Each path below is one point turned by a fixed rotation once a step. After each direction that follows a path, write how fast that rotation turns it, in degrees each step (0 if it stays still).
Each turn is a multiple of 5 degrees from 10 to 175, or 0.
Each row of a path follows its step; steps can be skipped.
path 1
step 1: [-0.10  0.60  0.39 -1.82  0.13 -1.44 -3.70 -1.32  1.52  1.57  0.34 -1.32
 -1.75  1.58  0.60  0.30 -3.55 -0.88  0.30 -1.60 -1.94 -3.58 -4.20  1.50
 -0.45  2.36 -2.36 -0.41 -0.19  1.58 -0.29  0.62  1.68  1.91  2.48 -0.55
 -3.33  1.30 -0.79  2.38 -1.50 -1.14 -0.03  2.46  0.64  0.02  1.93 -4.65
  0.19  2.18 -2.75  2.87  2.73 -3.80 -0.77 -1.63]
step 3: [ 2.00  0.58 -5.03 -3.03 -0.96  4.62 -0.31 -2.60 -1.39  2.53 -1.93 -0.10
  0.27 -2.27  1.82 -1.19  2.44 -3.06  1.39  1.28  1.72  0.18 -0.50  0.08
 -0.28  1.39 -2.59 -0.16 -2.05 -0.94 -3.49  2.99  2.44 -0.50  2.20 -0.16
 -0.74 -0.46  2.88 -0.81  0.34 -1.77 -0.31 -0.89 -2.54  1.77  1.04  2.47
  1.01  2.06  0.65 -1.84 -1.75 -0.89 -0.71  3.70]
step 4: [-0.24 -2.09 -1.01  0.04 -3.93 -0.48  1.78 -2.66 -1.00  2.25  0.76  1.71
 -2.32 -0.87  2.85  1.74 -2.70  1.08 -2.22 -0.42  4.67 -1.02  0.81 -1.22
 -0.84 -2.88 -1.99 -0.53  0.39 -0.84  0.25  2.50  4.96 -1.37 -0.27  3.30
 -0.55  0.30  1.24 -0.72  4.55  0.85  0.45 -0.72 -1.36  3.29 -2.36  1.17
 -0.65 -1.17 -2.71  1.36  0.25 -1.15 -0.87 -1.27]
step 5: [ 0.00  1.58 -2.06 -3.17 -0.92 -3.45 -3.77  0.90 -0.25  1.98  1.33  2.03
 -1.93 -0.32  1.60  1.10 -0.77  1.66 -0.38  0.45  0.89 -0.51 -2.46 -2.10
  4.62  3.19  2.94 -1.69  0.54 -1.83 -0.44  1.10  1.73 -3.83 -2.10  0.84
  2.34  1.59  0.87  1.31  0.12 -0.77  0.49 -1.41  1.77  2.93  0.73  0.39
 -1.00 -4.24 -0.07 -1.08  2.96  2.61  0.19 -2.10]
step 11: [ 1.96  2.36 -2.39  0.80  0.65 -2.25  0.61 -2.01 -1.62 -1.38  2.93  1.74
 -2.51 -0.72  3.53 -0.40  1.70 -0.48  2.41 -0.95 -2.31 -3.39 -1.10 -0.86
 -0.85  3.79  0.24  1.42  1.83 -1.37  0.82  3.07  4.37  0.26  0.52 -0.67
  2.68  0.65 -1.18 -0.71  0.56  1.37 -1.34 -2.21 -4.29  1.70 -2.52  0.14
 -1.90 -1.42  0.59  2.51  0.36 -0.59  3.03  1.42]
step 12: [ 4.32  1.27  2.30 -4.51 -1.76  1.92  1.25 -2.16  1.99  1.98  0.77  0.22
 -1.23  0.34  1.03 -1.50 -0.06 -0.33 -0.26 -1.70 -2.50  2.17 -0.57 -2.28
 -0.44  4.51 -1.26  0.54 -0.57 -0.07  2.33  2.01  2.85 -3.22 -1.50 -0.52
  1.15  0.84  1.93 -2.22  1.97 -2.74  2.50  0.41 -1.53  1.07  1.22 -3.23
 -1.60  1.23 -0.54 -1.07  1.69 -3.00 -1.42 -2.62]
step 14: [ 0.92 -1.14 -2.12 -2.32  3.69  0.49 -2.34 -0.79 -1.03  3.68 -0.59  1.12
 -3.18 -1.42 -1.01  0.85 -2.94 -0.63  3.70  4.03  1.09 -1.61 -3.69  1.41
  0.38 -0.86 -0.16 -0.17 -3.96 -0.83 -2.33  0.95 -0.50  3.12  0.07  0.71
 -1.36 -0.77  2.28  0.97 -1.64 -3.34  1.70  0.16  0.82  1.53 -0.61  0.38
 -2.96 -0.37  0.48  3.86  1.34  1.19 -1.66 -1.03]
step 15: [ 0.90  0.29 -3.20 -0.54 -0.24  1.45 -1.47  1.43 -1.32 -1.78 -1.44 -1.44
 -0.15 -0.90 -0.04 -0.50 -0.51  2.94 -2.13  0.89  3.15 -1.85 -4.28  1.35
 -0.26 -1.55 -1.16 -1.84 -2.50  0.47 -0.81  2.90  2.24  0.78  2.60 -1.12
  2.28 -0.24 -3.29  2.94  5.23 -3.55  0.35  4.66 -1.19  0.74 -1.73 -0.84
  0.05  0.34 -1.79  0.19 -0.75 -0.29  1.27 -2.28]
step 17: [ 0.61  0.60  1.46 -1.85 -3.76  1.99 -0.63 -0.05  1.08  1.82 -1.03  2.59
 -3.54  0.25  2.24 -0.60  0.82 -0.84  2.36 -1.59  4.37 -1.57 -0.72 -0.35
  0.60  4.18 -2.72  1.19  1.69  0.33  2.80  5.40  1.30 -0.53 -0.08  1.33
 -1.79  1.53  0.38  0.83 -2.26  1.94 -0.48 -1.88  0.49  0.43  0.70 -0.88
 -0.08  1.00 -1.67 -0.53  0.40 -5.37  0.42 -2.05]
step 18: [-2.78  0.41 -1.32 -2.41  0.36 -1.33  0.02 -1.36 -1.02 -2.58  2.26  2.52
 -1.69  0.07  1.04  4.16 -2.56 -2.49  1.08  0.03 -1.62  0.44 -1.97 -1.83
 -1.32 -0.11  0.83  0.85 -0.79  1.89  4.34  0.24  1.79 -2.83 -1.85  1.83
  1.39  2.04 -2.09  0.21 -0.38 -1.36  3.69 -1.60  3.04  3.37 -1.22 -0.80
 -2.27 -0.64 -3.15 -2.62  0.96 -2.82  1.85  0.67]
[ 0.30 -0.08  0.18 -0.01  0.13 -0.51  0.45 -0.07  0.10  0.30  0.50 -0.39
 -0.71 -0.56 -0.94 -0.43  0.03 -0.72  0.67 -0.27  0.37  0.26  0.20  0.73
 -0.27  0.59 -0.77  0.27 -0.22  0.02 -0.20  0.24  1.12  1.43 -0.10 -0.44
 -0.66  0.04  0.00  0.25 -0.86  0.14 -0.79 -0.42 -0.76  0.05  0.46  0.36
 -0.42 -0.39 -0.18 -0.03  0.08  0.50 -0.76  0.12] | 135
[ 0.84 -0.03 -0.65 -0.38 -0.26 -0.14  0.25 -0.74  0.98  0.42  0.54 -0.21
  0.50 -0.36  0.47  0.02 -0.01 -0.52  0.04  0.45 -0.02  0.40  0.24 -0.35
  0.62 -0.59  0.01 -0.11  0.35  0.07 -0.98  0.10  0.71 -0.31 -0.21  0.46
  0.21 -0.26  0.39 -0.50  0.91 -0.23  0.22 -0.13 -0.46 -0.08  0.23 -0.89
 -0.07  0.27  0.49  1.13  0.46  1.29 -0.41  0.17] | 40
[ 0.04 -1.10 -1.03 -0.21 -0.72  0.08  0.14  0.69  1.18 -0.23 -0.09  0.60
 -0.65  0.10 -0.11  0.23  0.57 -0.65  0.08  0.37  0.24 -0.28  0.18  0.87
 -0.26 -0.31 -0.06  0.07 -0.01 -0.18  0.39 -0.11  0.04 -0.20 -0.14 -1.12
  0.06  0.92  0.25  0.93 -0.30  0.05  0.81  0.42  0.27 -0.44 -0.76 -0.48
 -0.19  0.75 -0.18 -0.03  0.35 -0.03  0.04  0.29] | 20
[ 0.05  0.50  0.09  0.66 -0.44  0.29 -0.14 -0.71  0.36 -0.58 -0.09 -0.34
 -0.02  0.12 -0.64  0.09  0.25 -0.79  0.42  0.17 -1.09  0.15 -0.05 -0.71
 -0.09  0.25 -0.12  0.93 -0.35  0.21  0.67  0.48  0.35 -0.69  0.35  0.19
 -0.57 -0.59  0.10  0.16 -0.98 -0.33  0.86 -0.12  0.44 -0.94  0.19 -0.52
  0.81 -0.77 -0.61  0.43  0.43 -0.07  0.14 -0.33] | 65
[-0.07 -0.82 -0.03  0.92 -0.15 -0.01 -0.83 -0.68 -0.80  0.22 -0.26 -0.15
 -0.11 -0.29  0.09  0.21  0.12  0.22 -0.32  0.70  0.25  0.49  0.73  0.46
 -0.19 -0.16 -0.15  0.21 -0.95  0.42 -0.45  0.48  0.05  0.35  0.43  0.84
  0.37  0.12  0.08  0.68 -0.04 -0.44 -0.15  0.48 -0.66 -0.34 -0.36  0.19
  0.81  0.30  1.11 -0.74  1.20 -0.02  0.23  0.00] | 60
[ 0.59 -0.51  0.71 -0.37 -0.22  0.56 -0.98  0.21  0.23  0.70 -0.66  0.76
 -0.69 -0.02 -0.72 -0.53  0.97  0.00  0.17 -0.05 -0.21  0.40 -0.43 -0.40
  0.41  0.73  0.02 -0.34  0.36  0.42 -0.10 -0.11 -1.20 -0.34  0.17  0.26
  0.19  0.29  0.25  0.26  0.29 -0.60  0.62  0.00 -0.53  0.03  0.87  0.72
 -0.39 -0.47 -0.13  0.10  0.18  0.50 -0.75  0.32] | 155
[-0.35 -0.14 -0.62 -0.29 -0.73  0.02 -0.68 -0.24 -0.21 -0.20  0.54 -0.62
  0.12  0.40 -0.16 -0.52  0.29  0.25  0.26 -0.11 -0.08 -0.17 -0.03 -0.53
  0.20 -1.30 -1.07  0.30  0.18  0.63 -0.15  1.50 -0.23 -0.79  0.13 -0.22
 -0.28  0.62  0.12  0.08  0.10  0.74 -0.43 -0.58 -0.23 -0.35  0.06  0.69
 -0.96 -0.17  0.29 -0.43 -0.61 -0.02  0.31  0.10] | 55
[-0.25  0.19  0.54 -1.13  0.55  0.23  0.94  0.10  0.27 -0.01 -0.20  0.24
 -0.19 -0.24  0.34  0.20 -0.10 -0.49 -0.17  0.09 -0.47  0.24  0.70  0.12
  0.00  0.08  0.10  0.13 -0.37  0.05 -1.00  0.74 -0.61 -0.11  0.03  0.80
 -0.40  0.45 -1.20 -0.64 -0.37 -0.22  0.37 -0.74 -0.31 -0.90 -0.07 -0.03
 -0.42  0.93 -0.68 -0.67  0.43 -0.51  0.08  0.49] | 70
